One turn sends every row of this set to another row. A few are shown first. Where does it send the rows asked after them?
kugum: [ -8  26  12  47   0 -22 -20   2 -14   8   6 -17]
merim: [-11   4   2  48  16  -5  -8   6  13  18  -2 -24]
fomer: [-10  21  -5  22   1 -10 -26  -5 -14  -3  11  -7]
nabi: [-14   5  20  15  -4  -5  -2 -30 -14  12  -1 -22]
sazaz: [-21  -8  10  47  13  14  -5   0  -8  24 -11  -7]
rumo: [-22   4  19   8  10 -20  -2 -13  -3 -11   9  -6]
rorik: [-16   2  13  54  16   6  10   5  -9  16  16  -1]
gaso: [-17  -6  11  47  17  11   5  -5  -5  29  -2 -13]
mirug: [-10  12  -2   8  11 -10 -22  -8 -22  12   6 -23]
Tisa: [  1 -19  19  41   8  -6 -11  -4  -2  24  -5  -2]
kuv: [-11   5  17  32  14 -13 -16 -19 -15  32 -16 -12]
nalan: [-13  13  17  40   4  -6 -11   2  -9 -24   5  -3]
tafe: [-12  -3   3  51   1   4  -6   9  -6  18  18 -18]
bopi: [-10  -5  14  42   5  17   4 -17  -6  26   4 -12]
dubap: [-36   7  16  10  23 -15   4   0 -14   8  12 -12]
dal: [-12  -2  14  60   9   5  -2   5  -9  20   0 -18]
batir: [-16  10  10  57   0  12  -6   5  -5   8   0 -14]
Pivi: [-15   7  14  47  14  -9 -11  16  10   5   0 -22]
genud: [-17  22   4  24  -2 -19  -9 -19   2  -5  17  -5]
Rigu: [-14  -8   9  31   7  -4 -24  -6  -7  -1 -22 -22]
Numiv: [-20  -2   4  14  12 -21  -8 -18  -5  11  15  12]
mok: [-12  27   6  12  10  -9 -10 -10 -22  -2  18 -12]
tupa: [-17  -2  10  12   1 -27 -15  -3  -4  -8   9 -18]
Nivem: [-27   7  14  42  22  12  11   3  -3  15  15  -9]
kemuf: [-10   6   8  58   2   8   1   0  -4  17   7 -21]
nuvut: [-11   1   8  25 -10 -22 -12   1 -21   5  25 -14]
Raku: [ -3  22  19  22   9 -25  -4  -5 -18  -8   1 -19]
guti: [ -5   2  13  14  17 -26 -12  -4 -20  10 -10 -22]
murup: [-11   9  -1  10  11  -3 -24 -22 -15  13  -7  -7]
fesi: [ -9   9   8   6  15  -9 -10 -16 -28  13  13   0]
Nogiv: [-10  10  33  43  17   1   9  -9   5   2   3   5]
rubu: [-12 -10  16   7   1 -20 -11 -20  -7   0   2  -8]
Fugam: [-32  11  13  26  19 -18  -8  -5 -12 -16  18 -12]
Novus: [-13  -4  20  55  15   9   6  -4 -11  22  -1  -7]
Kamu: [-18 -14  20  25  22  -4  -7  -7 -16  -2  -6  15]
sesuf: [-6 17 16 50 15  0  9 -7  9  4 11  0]
totis: [ -2   4  21  15  17 -26  -1  -9 -26   3   4   1]
luki: [-20  17   4  11  23  -6 -13  -9 -17   2  10  11]
Gosan: [-20  19  25  35  27 -18  -1  -4 -19  14   8  12]
rav: [-20  -7  20  17  15  -8  -5 -34 -17   2   2  -3]
mag: [-24   5  -4  15   7 -20 -18 -17   4  14  -1 -18]
tavo: [-19   2  15  52  12  12   3   5 -11  11   8   9]
mudog: [-17   5  19  59  15   6   7   7  -9  13   5 -10]
Laz: [-13 -10   3  28  -2 -19 -27 -13 -17   0   8 -24]
tedos: [ -2 -14  10  43  17  -4  -1  -6   2  27   3   6]

kemuf -> rorik
mudog -> Novus
Now these:
rubu -> tupa
rav -> Laz
dubap -> nabi
bopi -> tafe
luki -> murup
tavo -> sazaz
Nogiv -> Tisa
Kamu -> Rigu
genud -> Numiv
Raku -> totis
tedos -> merim
mok -> fesi
Gosan -> kuv

One turn sends every row of this set to another row. A few are shown first. Where does it send the rows asked after them?
ful: [  3 -15 -10 -13   2  -7   8   2  -4  15  13  -3  -7  -2  14 -11  -7 -23
  20  -2   2  -3   2   6 -18   2  -5  17 -27]
Vam: [ -7  -9   9 -14 -25   6   2   6  -8 -15  -8  -4 -19 -17 -13   5 -16  21
  -5   2   5   5  17  -6   2  -4 -15  15 -13]
memi: [ -9  -4 -11  -5  13  10  -1  23  10   1  -1  -8   2  -7   0  13   0  15
   9   1  19   7  14 -21 -18   8 -20   4  16]
bir: [ -5 -12 -10 -12   0  -4  14   5  -5  19  17  -4  -7  -7  14  -7  -5 -20
  21   2  -2   1   3   4 -18   2  -3  13 -25]
rume: [ -8  -1  -9  -3  16   9   0  28  12   2  -5  -7  -1  -3   0  13  -2  14
   7   5  20   9  15 -19 -12   1 -20   2  18]
lesub: [ -6  -4   8  13  11 -20  -1   9  10  13  -2  -5   3  -4  -6 -10  -3  -5
  -2 -14  32   9  -4   4   7  -5 -26  24  -9]
bal: [  0 -12 -11  -8   3  -2  11   2   1  17  11  -4 -10  -4  13 -10  -6 -25
  19   4   6  -4  -3   0 -19  -2  -4  15 -28]
pumes: [ -9  -6   5  11  11 -15  -2   9  14   5  -4  -8   6  -4  -6 -16  -5  -5
  -5 -16  32  11  -2   9  10  -3 -27  20  -9]
Pimu: [ -2 -13  11 -17 -16  10  -2   5  -9 -13 -12   0 -14 -17 -11   6 -20  24
  -5   7   1   4  15  -9   0 -10 -11  15 -13]
Zita: [ -2  -9  12 -15 -22   9   0   9  -9 -11 -11   0 -19 -14 -16   6 -16  21
  -6   5   2   5  19  -8   3  -7 -10  11  -8]
Dup: [ -6   1 -17   7  -8  -7 -10 -26  22 -10  -8 -10   1  -1  11  11  -6  -6
  -5  12  -2  22  12  -7  13 -15  -1  -9  10]
Zotod: [  0 -11 -12  -9   6   0  11   1  -4  13  14  -3  -9  -4  12  -8  -5 -18
  19  -5   0  -2   0   2 -18  -1  -4  18 -30]
gor: [ 17   8   0   1 -34 -14  -2 -19   7  13 -19   9  19  -1   6   4  -4  -8
   4  15 -11  13   9  -8  -8  -8  -4 -11   0]
nuve: [ -5  -2  -9  -3  16   9  -3  25  15   5  -1  -9  -2  -3   6  14  -1  15
   5   3  20   9  10 -22 -16   4 -17   5  16]
tobom: [  3 -13  -8 -15  -2  -1  11   0  -2  19  10  -1  -8  -4  16 -10  -8 -20
  18  -2   0  -5   2   5 -21  -2  -2  21 -24]
Varig: [ 14   7   3   4 -31 -13   3 -18   7  19 -20  11  20   1  10   3  -1 -11
   5  13 -10  13  12  -5  -4  -6   0  -8   1]
sep: [-10  -3 -13  -5  15   9   0  23   9   3   2  -5   3  -6   1   7   1  15
   7   5  17  11  12 -18 -17   6 -21  -3  21]
bitan: [ 11   0 -14   3 -25 -22  -2 -15  17  13 -13  -8   0  -7  -6   7  -7   4
   7  17   4  15  16  -2   8 -19  12 -13   9]
kidod: [ -9  -7   9  10   5 -20   1  10   8  10   3  -6  10  -7  -6 -16   0  -6
  -7 -18  26  14  -1   8   9  -1 -26  20  -7]
taku: [ -5  -8  11 -15 -22  10   1   4  -5 -10 -10  -1 -19 -15 -13  10 -16  20
  -8   2   6   4  19 -10   5  -9 -13  17 -10]
fomis: [ 10   1 -11   0 -24 -19 -11 -17  19  14 -16  -6   5 -10  -8  11 -11   5
   6  13   0  19  13  -5   5 -17  11 -10  13]
mataf: [ -4  -2 -12  -3  15  13   0  25  12   7  -6  -6  -4  -5  -2   9  -3  17
  10   5  19  10  11 -18 -17   3 -17  -1  17]
Fipub: [ 11   4   8   5  -4 -29 -14 -19   1   1  -2   4  22  -2  26   7   0  -1
   7  16  -8   6  12   0  -4  -3   3  -8  -6]
toda: [  7  -9   7 -22 -22  13  -7   3   2  -3   1   6  14  -4  -6 -20 -28 -10
   7  12  15  -7  -2  -1  -4  24   2   1  -5]
vikop: [ 10 -16   5 -18 -23  15  -7   2   7  -4   1   1  15  -3  -7 -18 -29  -8
   6  12  19  -6  -9   0  -4  19   0   0  -9]
vede: [ -3   0  -6  -2  18  12  -1  22   9   5  -5  -5   1  -1  -1  10  -6  19
   7   5  17   9  10 -21 -15   4 -24   3  18]
bidul: [ -3 -15  -5 -12   0  -2  14   2  -4  18  11  -7  -9  -7  13 -11  -6 -21
  21  -3   1  -3   6   6 -20   1  -6  16 -24]
duzot: [ -6  -6   2  12   9 -19  -2  14  11   7  -2  -7   6  -1  -1 -13  -1  -9
  -6 -17  28  12  -4   7   6  -1 -25  25  -7]
pati: [  2  -9   5 -17 -27  13  -7   5   4  -2   4   3  16  -6  -7 -16 -27  -8
   6  14  19  -1  -5   5  -2  27  -3  -3  -2]
gug: [  9  -8   8 -18 -19  12  -9   5   5  -2   3   3  16  -4  -4 -18 -27  -5
   9  11  20  -6  -5  -1  -5  28  -2  -3 -10]
sim: [ 12   4  11   5  -7 -32 -12 -17   8   4   0   4  22  -3  28   3   4   0
   5  10  -7   9   9  -2  -2  -4   4  -9  -9]
lumo: [ -5   0 -21   9  -5  -7  -6 -21  22  -8  -8 -14  10  -1   9   9  -6 -11
  -6  14  -2  22  11 -10  14 -14   2  -9   9]
rigug: [ -4 -10  13 -14 -21   9   0   5 -10  -8 -16   4 -16 -19 -15   5 -15  18
  -5   4   4   5  18  -7   1  -7 -12  14 -17]
togav: [ 12  -4  -5  17  -4 -11 -15 -20  14  -6   9  -6  19   6  14  18   7   0
  -2  -9  -7  16   1  -3   5 -10   4  -2   4]
Guka: [ -9 -13   7 -14 -24   5  -1   6 -12 -12  -8   1 -17 -20 -14   8 -12  21
  -6   4   2   8  17  -2   1  -8 -12  13 -11]
Mugif: [ 12  -1  -2  19  -3 -12 -14 -19  15  -2   9 -10  19   6  13  18   3  -7
   1  -6  -8  15  -2   3   3 -14   2  -4   2]
rim: [ 16  10   2   9 -30 -14   2 -18   2  15 -20  13  19   2   3   1   1  -8
   2  16  -6  10  11  -5  -4  -7   0  -8   6]
bapuv: [ -5   4 -13  10  -2  -9 -12 -23  22  -4  -8 -13   2  -4   8   9  -6  -9
  -6  11  -4  25  10  -9  10 -18  -1 -10  11]
tuli: [  1  -6   5 -18 -23  16  -3   6   6  -3   3   0  15  -6  -6 -20 -29  -6
   9  10  19  -7  -4   3  -5  25   2   2  -1]
tota: [  9   1 -13   2 -28 -18  -6 -17  19  14 -15  -5   1  -7  -3   8 -12   5
   8  15   1  18  12   1   8 -13  15 -10  12]
rilaf: [ 12   8   8   4 -11 -30 -14 -17   8   2   0   3  23  -4  25   4   0  -3
   7  13  -8   7   4   1  -4  -9   5  -8 -12]
gabud: [ -5  -9  10   9   7 -19  -3   9  14  10  -4  -7   8  -3   4 -14  -2  -9
  -8 -15  30   9  -3   8   5   0 -27  25  -9]
girez: [  8  -6   6 -23 -24  14  -6   2   8  -1   2   2  11  -2  -3 -20 -31  -4
   6  13  20  -7  -2  -1  -3  22  -1   0  -1]
Lov: [ -8  -8   9  11   7 -19  -2  13  10   9  -2  -8   7  -8  -3 -18   0  -5
  -7 -17  29  12  -2   5   3   5 -24  23  -5]
Dani: [ 15  -7  -5  19  -5 -14 -15 -19   9  -6   7 -12  19   7  13  17   1  -2
  -3  -5 -11  18   0   2   7  -8   5   0   0]

lesub -> vikop
gabud -> girez
duzot -> toda
Now these:
togav -> Varig
gor -> bapuv
mataf -> Zotod
bitan -> Dani
Lov -> tuli
Guka -> kidod

